Named turns come first, each shown by rows before and after it. Which turns, in which order, take the first row of each pair that follows to the second? Write the first one first, as in the answered first pair.
z_92:
[-18.7  -7.2  13.8   7.0  18.5  -3.0  -4.0  13.3  15.6  -4.4   6.0  -9.6
  -6.7   5.1   5.9  -7.8  -0.2] => [-16.9  -8.6  13.2   7.6  15.7  -1.9  -3.0  11.4  17.0  -3.9   6.5 -10.3
  -7.4   8.8   8.7 -12.0   0.0]
[ -5.1  14.5  -3.4   5.4  -2.3  11.7 -15.7  23.2   1.8  -3.1 -32.5  -3.9
   2.3 -29.8   1.0   1.9  -6.0] => [ -4.0   8.1  -7.1  16.0 -12.1  16.2  -6.1  13.4   8.2 -10.6 -32.5  -4.0
   2.9 -20.9  -3.3 -20.6  -7.8]
[-10.2  18.6 -17.7  14.1   3.2  23.6  10.6   3.8  13.3  -6.2  14.1  -7.3
   0.1  13.2  25.2 -13.4   1.8] => [ -8.7  24.6 -14.2   3.5  11.0  20.6   1.2  13.3   8.4   1.6  15.7  -8.7
  -0.8   9.1  30.5   6.5   4.0]
z_662:
[-10.7  24.9  -0.1  13.9  -8.5  14.7 -27.1  -0.8  -5.9  -1.7  -0.5  13.6
   3.1  -0.6  15.1  31.7  18.7] => [-14.8  19.8   2.0  33.2  -3.6  -1.8 -25.5  -5.3  -1.7 -11.4   7.4  18.0
  -0.6  -9.4   4.7  22.1  19.1]
[ 33.4 -10.9   4.1  -1.9   6.0 -18.5 -25.0 -14.7   9.3   4.4  31.4 -12.3
  -8.5  29.7  27.4 -21.4  15.2] => [ 15.7 -32.8 -12.4  20.0 -26.9  -5.1 -13.1 -33.6   0.9 -15.8  -1.7   1.7
   3.6  11.2 -24.3 -35.1  -7.3]
[  5.9  -2.4   7.6  13.7 -19.8  46.0 -18.5 -20.0   0.2   6.1  -1.0  -6.1
  20.9  16.1  17.4  -0.2 -11.4] => [ 10.8   1.6  22.3  30.0   5.4  12.7 -21.0 -17.1  12.5   2.3  30.3  -7.5
   8.4  11.6  30.2  -8.3   1.4]
z_387:
[ -1.6   3.3   3.4  -6.3   8.9  -6.1 -11.8   3.9  -7.4   5.6   4.3   2.7
   1.2  -8.0   9.5  15.2   4.5] => [ -2.7   2.6   1.4  -7.3   9.3  -4.4 -11.0   4.4  -7.5   5.8   4.2   2.4
   2.1 -10.3   6.1  14.5   3.6]
[-19.1  14.3  -3.9   0.6  -2.6   9.6  -7.6   5.6  12.0  -1.4   1.6  -1.1
  -0.3  -2.0  19.2   8.1   2.9] => [ -7.8   1.8  -0.1 -21.8   3.8   4.2   1.4  10.6  12.9   4.1  -0.2  -4.2
  -1.4   5.8  17.3   6.2  10.4]
[-11.2  -5.5   5.1  18.1  -1.4 -14.3  -5.6 -23.4  13.0 -15.3 -14.4   7.5
   1.8 -18.7  -7.4 -15.2  -6.0] => [  8.8 -12.4  15.1  -0.2   4.7 -23.3  -1.5 -26.6  15.8  -7.2  -5.9   1.6
  -2.8   0.2   6.2 -23.2   4.4]
[ 20.9   2.9   7.5   1.3  -1.2 -13.0  -3.0  -3.3  -7.6  14.9  22.0   4.6
 -15.0  12.2  -4.2 -12.8   6.4] => [  1.0  -3.7  -5.8   1.3  -1.1  -7.8   2.4   9.5 -12.3   9.3   2.5   8.2
  -9.3 -10.3 -36.8  -1.5   1.3]
z_787:
[-14.3  -1.2   3.9  19.0  -6.9  21.0   4.9  -9.2   9.5 -13.5 -11.1  11.5
  13.2  -9.9  -8.6  -7.4 -19.4] => [-11.1  -5.3   4.0  14.1 -10.4  23.4   6.4 -12.9   7.9 -11.0 -14.8  10.9
  15.7  -5.0 -10.6  -8.7 -19.0]
[ -1.7  19.6  12.1  22.3  26.9 -32.1  -2.0  19.9   0.6  -0.9  35.9 -11.4
 -10.0 -12.8   5.7  -2.1   5.9] => [ 13.6  -6.3  21.8  14.4  15.7 -47.5   3.4  -0.9  -6.4  -4.7  25.8  -3.4
  -7.9  -7.9 -19.5 -14.7   1.1]
[ 16.1 -18.6  -2.3 -31.7  33.7  -1.5  25.4  28.2  -9.1  19.5 -18.5  -9.1
   0.7   4.7 -28.0  19.9  23.4] => [  6.6  -4.5  -7.1 -26.8  39.1   4.6  22.7  39.7  -5.1  20.1 -12.5 -12.9
  -0.4   1.3 -15.1  26.0  25.8]
[ 13.9  10.8  -2.3  17.4 -10.7  16.3  -5.1  -9.7  11.3  -2.4  48.7   6.7
  -3.7   6.5  27.5  -1.2  10.3] => [ 16.2   4.4   2.8  26.4  -9.2   3.8  -6.7 -17.0  10.0  -7.8  51.7  13.0
  -4.7  -0.1  16.6  -4.5   6.8]

(two turns a pair)
[-20.8  32.0 -13.4 -26.2  -0.5  19.2  12.1  16.9  -8.0   7.9  -2.0 -22.6
   8.8  21.3  32.2  14.2  10.7] => [-48.7  29.0 -19.7  30.9  -2.0  -0.7   9.4   8.1  -5.8 -20.5  -2.9  -5.5
   7.3 -20.4 -10.6   5.9  -3.7]
z_787 then z_662
[  6.7  27.2  -7.3   7.7 -20.8  35.6  26.8  -1.3  28.8 -13.1  11.7 -14.2
   8.5  35.5  30.9 -51.2  21.7] => [  1.0  20.8 -12.8  13.4 -30.0  42.7  29.9  -6.5  25.6 -18.4   0.2 -10.3
  13.1  30.8  16.8 -55.7  14.7]
z_662 then z_662
[ -6.6   5.3 -12.1  -9.6 -27.5  15.9  -1.0 -11.0 -12.0  -6.1 -14.3   4.3
  11.8 -18.9 -16.6  14.2  -9.1] => [  6.0  18.9   9.3  -3.8   9.2 -22.8 -12.5  -1.7  -1.3  -0.4  25.7  -0.3
  -4.9 -18.7  14.6  19.3   9.7]
z_662 then z_787
[  4.6  -5.9   6.1  26.1 -10.2   1.4  16.3  -1.6  12.5  -8.4  13.3 -20.5
   7.6  -0.3  18.7 -12.9  18.4] => [  2.7 -20.5  -1.3  -8.2  -5.8   9.1  26.7  15.7   7.5  -1.6  -7.3 -23.7
  13.3  -3.0  -0.6  -2.2  22.7]
z_387 then z_662
[-17.0  -5.6  -0.7  -7.5   8.4  -6.6  -3.9  17.4  -8.5   1.8 -10.0  14.2
   7.9 -14.9 -13.6  16.1  -4.5] => [ -8.0  -4.1   5.6 -19.2  15.1  -9.8  -6.1  20.1  -8.2   8.1  -2.2  10.5
   5.0  -6.5   0.6  18.8   2.6]
z_787 then z_662
[-10.9  -3.0 -16.9   1.8   8.2 -11.7  -7.6   7.7 -11.7  -4.3 -29.1  21.7
   4.1 -15.3 -44.0  14.1   6.5] => [  3.9  15.1  -6.9  31.6 -21.1   4.9 -24.5 -32.0 -13.9  -5.1 -12.5  22.8
   6.3  14.7  -2.4  -6.3  -8.7]
z_387 then z_662
[  3.1  13.7  -6.0 -25.1  -4.4   9.2 -18.4   8.8 -10.4   6.6 -13.7   4.4
   2.1   5.6  13.0  33.4   3.7] => [ -0.5  -2.4   1.9  28.3   5.1 -29.6  -3.1 -11.0  12.8 -21.8  14.1  10.3
  -9.1  -1.3  -5.8 -14.7   7.4]
z_662 then z_92
[ 10.2   1.5   6.0   4.5  18.6   1.9   3.2 -10.9  27.3 -25.8   4.4 -35.6
   3.1   6.8   8.4 -30.3  10.2] => [  1.0  -9.7   1.8  15.9   7.0  -0.8   1.4 -19.1  18.9 -34.1 -11.9 -25.1
   9.0 -12.9 -23.1 -24.6  -1.8]
z_92 then z_662
[ -5.9  -4.2 -16.5  -6.3   6.5   2.1   9.3  19.6  -4.9   3.4 -14.9  -7.0
  10.7  -9.5 -15.1  17.4  -4.2] => [-4.5 15.7 -8.7 17.9 14.8 -6.7 -5.0 15.4  1.3  2.6  9.9 -8.7  3.5 -9.2
 13.4 15.6 -0.5]
z_662 then z_387
[  6.6   9.4 -10.5  -5.1  -7.6  -7.2   9.0  11.2  -2.1   4.0   9.7 -11.6
  -7.1  28.4  18.7  -6.4  15.2] => [-18.1   3.4 -25.4   5.2  -6.4  -8.8  12.2  24.5  -5.7  -5.9  -6.2  -2.6
  -3.0  -3.1 -16.4   6.4   9.2]
z_387 then z_787
[-21.0   7.9   3.0  28.2 -19.3   9.9 -15.9  -5.0  -9.4 -10.2  -4.3   4.7
   5.1 -24.9   2.6   6.0 -15.6] => [ 22.8 -19.7  25.9 -13.8 -15.3 -11.7  -3.5 -20.7  -8.6   4.7   4.8  -1.2
  -0.8  15.0  13.8 -14.4  -1.5]
z_787 then z_387
[-12.4  13.9  -4.5  -9.3  16.3  -1.1   0.1  20.3  -4.6   6.6   3.4  -7.2
   1.1 -21.5   3.5  22.9   7.0] => [ -8.4  -3.6  -9.3  10.1  -7.5  12.7  24.2  -3.9   9.8 -11.0  -0.4  -8.4
   3.4   5.3  -1.2 -29.9   1.3]
z_92 then z_92
[ -9.2  -4.1  -0.6  -1.7   6.1 -65.8   2.2  26.0  20.2   6.9   9.5   4.2
 -18.5   0.5  -7.4  12.0   1.5] => [ -2.2 -24.0  -9.7 -29.0 -26.7 -35.7  10.3  12.7   5.3  10.2 -27.9   8.7
  -3.3  12.3 -29.3  10.8 -11.3]
z_787 then z_662
[  5.5  17.0   2.4  26.7 -13.9  22.6   0.9 -13.0   1.7  -9.5  13.3  -4.9
  11.2  17.8  33.9 -17.6  -2.5] => [ -1.8  -0.5 -10.6 -25.7  13.0  22.8  25.9  33.3   6.5   0.7  -6.7 -15.8
  11.8   8.0   8.5  -0.4  17.1]
z_387 then z_787
[-26.9  16.6 -28.4 -35.1  21.1  26.7  15.3  35.5 -16.4   7.2 -14.2  -7.1
  -3.8 -11.1 -12.4  24.9 -11.2] => [ -0.5   9.2 -13.4 -59.0  27.1  15.8  20.1  29.6 -12.6  17.1  -1.8 -13.3
  -9.6  15.4   9.2  14.2  -0.4]
z_387 then z_387
[ -7.6  25.2 -34.5  -9.2   1.9   4.4  -3.0  20.8 -20.4  19.0 -14.7  10.4
  12.9  -9.2  -5.1  16.7   7.1] => [ 17.2  25.6 -19.0  10.3  -4.3  -5.1  -1.0  -9.1  -8.7  15.1  13.3   6.5
   5.3  25.7  27.8 -20.7  10.0]
z_92 then z_387
[  8.1   6.8   6.2 -20.4  -9.6 -18.0 -15.2  -1.0  -5.7  11.5   4.1  -2.1
   8.8  15.4  12.8  -6.1   3.3] => [ -7.6  11.4   0.2 -18.7   3.4 -21.7 -15.7  17.5  -4.1  11.1   3.7  -2.2
   8.2  -4.3   3.3   8.6   5.8]
z_387 then z_662
[-27.7  24.0 -13.4  17.4   3.0  16.2 -11.4  16.0  -1.4  -3.7   1.7  -3.2
  -3.8 -17.5  12.3  18.2  -3.5] => [-25.9   6.2 -16.7 -10.0  12.0  10.8   2.6  29.0  -1.6  -0.2 -11.7  -5.6
  -3.7 -20.9  -9.3  21.5   3.4]
z_387 then z_387
[  3.1 -13.1  -1.4 -24.3 -17.6   2.8 -12.6 -42.7  -9.3  17.9   5.7 -16.4
  28.7  10.4  -5.7  19.7  -7.5] => [ -0.6  -8.7   8.3  -2.1  10.7 -34.4 -17.9 -34.2   0.8  10.5  32.8 -14.2
  16.5 -10.2  -7.3  20.9   1.5]
z_662 then z_92
[ -3.0   8.1  -5.9  -2.3  -7.1  12.6 -18.7   8.7 -10.0   4.1 -17.0  -1.9
   4.4 -14.2   4.0  33.2  -1.7] => [ -2.9  10.7   1.9  10.5   6.7  -5.8 -22.2   9.4  -5.6   0.0  -1.7  -1.1
  -1.7 -21.9   7.7  32.3   2.5]
z_787 then z_662
[-15.6  21.8 -18.4 -15.1 -33.5  28.2   1.4   7.2  -3.1  19.9 -11.1  -2.8
  11.6  19.6   1.3  -4.1  10.0] => [-33.3  31.0 -13.4  34.2 -14.5  -5.6  -8.9   7.2   3.6   3.8  12.8   7.5
   2.6 -16.6 -12.0  -3.7   8.4]
z_787 then z_787
[-25.8  21.3   3.6  15.9  13.5   7.7 -18.5  11.1  11.5   3.9  18.3  11.9
 -12.8 -27.7  -2.6  29.4   5.9] => [  9.9 -13.5  15.4  -8.3  10.6  -4.1  13.1  -7.5  28.5   3.9  27.1   3.8
 -18.0  23.7   6.3 -24.7  20.2]
z_92 then z_387
[-11.7  -9.7 -16.1 -18.0   8.1   3.1  23.6  23.5   6.6 -10.6 -13.3 -10.9
  -5.9  -4.4 -12.1  -5.5  14.3] => [-13.7  -2.5 -15.2 -15.8  14.8   0.6  20.4  28.5   8.4  -9.2  -8.5 -11.5
  -7.6  -4.9  -4.5  -1.5  17.5]
z_787 then z_662
[ -6.7  -5.9  -7.0  -7.8   5.6  -4.2  15.6   4.9  10.5   5.0  -5.0  -9.2
   4.4   8.7 -19.8  -1.6   5.2] => [-12.4  16.9  -8.9  10.0  -7.6  13.3   0.7  -5.1   5.8   5.1  -1.4  -8.1
   6.4  14.0   4.9   4.2  -4.2]
z_387 then z_662
[-13.3 -18.4 -11.3   2.5  33.6 -21.7  38.3  39.4  20.6 -14.8  14.7  -5.9
 -12.7  -3.9 -17.2 -26.7  23.2] => [ -4.0  -5.9 -11.7 -31.0  32.9   0.4  32.5  50.7  14.4   5.1  11.2 -16.4
  -9.3  14.5  11.9  -7.1  29.2]
z_662 then z_662
[-19.8 -12.6  -9.0  14.0 -33.7  53.4  22.4   6.5  -7.9 -10.4  -0.4   9.6
  20.8  10.3  -7.3 -16.3 -12.0] => [-33.7  -0.1  -9.7  37.2 -21.1  44.4  17.3  12.3  -2.5 -16.1  12.9  12.5
  15.8  -5.8  -5.1 -12.6 -11.4]
z_787 then z_787
[ -5.6  -2.9   0.5 -20.1 -15.5  15.6  11.5  -5.1  -3.5  26.9  -2.7   0.1
   8.2  15.2   1.9 -12.5  -7.8] => [ -3.5   4.7  15.0  -7.4  13.6 -18.4   3.6   4.3   4.6  25.7  24.6   0.9
  -4.7   2.1   8.6  -6.5   4.1]
z_662 then z_92
[ -2.3 -41.8  -2.0   8.4  -9.9  -2.1  12.9  -5.7   3.8 -25.1 -15.9  13.0
   3.4  14.2 -24.1  -6.1  -9.1] => [ 15.0 -25.0  10.8 -33.1   4.1  -0.9  -7.7   7.3  -9.2   3.9 -10.6   5.1
   1.4  24.7  10.4  34.5   0.1]
z_92 then z_92
[ -9.9 -10.9  -2.0 -12.5  -3.1 -21.8   0.1   5.6 -21.3  12.6  -2.8   2.9
   0.5  -7.8  -4.4  28.0   3.3] => [-11.8   2.9   1.8  14.6  -4.9 -25.0 -10.6  -5.4 -18.4   7.4  13.3   4.6
  -4.0  -7.5  13.3  21.8  -1.3]
z_662 then z_387
[  1.9  -3.0  12.4   1.5 -13.5   4.0 -20.4  -9.6 -11.9   6.6  -1.7  -2.1
  19.7   1.2   7.8  -8.9  -4.7] => [  1.2 -10.5  10.0 -19.1  -6.2   4.4 -10.1   3.6 -10.8  10.8 -10.5  -5.4
  20.4   0.0  -1.9  -4.9   2.0]
z_787 then z_387
[-18.4  22.9   8.5  -4.4  35.9 -17.1  -2.3  36.0   1.0  11.7  22.5  -6.6
  -4.3  -6.3  11.9   8.8  20.2] => [-20.0   4.4  -0.1  23.2  11.8  -7.2  24.1  10.7  14.9 -12.0  19.2  -4.5
  -1.8  14.2  -1.7 -47.9  11.5]
z_92 then z_92
[-12.2   1.2 -11.8  30.8 -27.1  24.9  -0.8 -15.4  -0.4 -17.9 -14.0   6.4
  15.9  -1.9   1.9 -16.1 -18.8] => [ -6.3   6.1   1.8  46.8  -0.9  -7.8  -2.8 -13.1  11.8 -20.1  18.4   5.5
   3.5  -5.6  14.8 -22.3  -5.7]
z_662 then z_662
[ -7.7  -0.3   8.7   6.6   0.8 -20.9 -10.3   2.4  -8.1  -3.0  -1.9  11.7
   1.0 -19.0 -13.8  17.4  -1.3] => [-11.9  -5.1  -2.8   8.2 -14.2  -2.0  -2.9  -1.6  -8.0  -7.3 -14.4  11.7
   6.8 -14.2 -23.1   6.9  -7.7]
z_662 then z_92
[ -4.6   1.5  -3.2  16.5   0.8   0.6  -3.9  -0.6  -4.1  -9.6  -5.0   7.8
   0.3 -14.6 -15.4   5.4  -7.4] => [ 12.3   7.3   2.9 -16.6   3.9   8.3  -5.4   3.9  -7.5   7.9  -3.7   0.4
  -0.9   5.1  10.6  13.8  -0.3]
z_787 then z_662
[ 28.2 -37.0   8.8 -39.0 -21.3  -8.7  14.9 -31.8 -19.8   2.2 -19.4   5.2
   6.8  15.7 -20.3  -6.5  -5.5] => [-21.5  15.4 -25.4  -9.0 -32.0  48.1  -0.8  -1.8 -20.3  -2.4 -29.8  -1.3
  14.0  -7.8   1.7  22.4 -17.5]
z_787 then z_387
[  1.8  -3.7  13.6  -4.8 -14.7  -7.8 -21.4 -20.3  -7.2  10.8  10.6  -0.5
  -4.7   3.3  -1.2  15.1   2.4] => [ -5.0  -9.4   4.3 -16.6 -13.9  -1.0 -14.0  -9.5  -9.1  12.3  -3.8  -1.1
  -1.7  -3.6 -15.7  22.4   2.3]
z_787 then z_387
[ 10.4 -18.9 -10.0 -14.2  -4.2 -13.4  25.9  -7.6   3.9   7.9 -12.9   0.2
  -2.1  12.5 -25.3  -8.5  -3.7] => [-14.5  11.8 -18.5  26.1 -18.2   6.6   1.9 -12.1  -4.2   1.9 -11.6   8.2
   1.3  -9.8 -13.0  10.0 -19.8]
z_92 then z_387
[  5.0  -2.2  -4.5 -21.3   4.1  16.0   9.2  13.8  11.7  12.9   1.5 -14.9
  -1.6  24.0  25.9  -4.0   8.7] => [  6.8 -26.0   2.5   5.0   3.3 -12.9  20.0  -5.5  17.6  -6.6   5.4  -4.6
  -4.2  13.9  -7.6 -29.8   4.5]
z_662 then z_787
[-22.4  21.1  -4.8  32.8  -5.3  21.6  -1.1  11.0  16.2 -19.9  -0.1  -1.7
  -1.5 -11.1  12.3   0.4   0.7] => [  6.7  -7.7   2.6 -24.4   4.5  15.0  22.2  17.4  21.0  -5.5  -9.5 -12.7
  -1.5  21.4  10.3 -11.9  18.0]
z_92 then z_387
[ 24.1 -10.3  29.9 -17.9  39.0 -36.2  11.7  11.5  14.4  12.2  30.3  -6.6
  -9.7   9.2 -10.6 -12.2  19.0] => [ 14.2 -16.3  26.3   0.1  35.9 -39.9  17.1   6.5  17.9   0.8  27.0  -2.6
  -8.9  -0.5 -29.5 -24.0  15.0]
z_92 then z_92
[ -4.0   0.2 -23.5 -29.2 -12.1  14.3  -1.1   9.1 -17.2  -3.7 -30.7   7.5
  16.9   8.5 -24.7  24.5  -5.5] => [ -8.3  25.4  -7.6   1.9  34.2 -25.6  -9.6  28.8   4.7  -5.9  21.1   0.3
  -4.0  -1.7   8.2  22.3  16.8]
z_787 then z_662
[-12.1 -14.5  -4.5  -3.2   8.4 -12.4   5.0  13.0  -3.8 -11.3 -14.2   4.3
   1.6 -26.6 -36.7   7.1   0.5] => [ 11.9 -24.5   9.2 -29.0  16.8 -22.9  10.7   8.7   1.0  -1.3  -4.3  -2.7
  -2.3   0.4 -18.4  -2.1  12.1]
z_387 then z_387
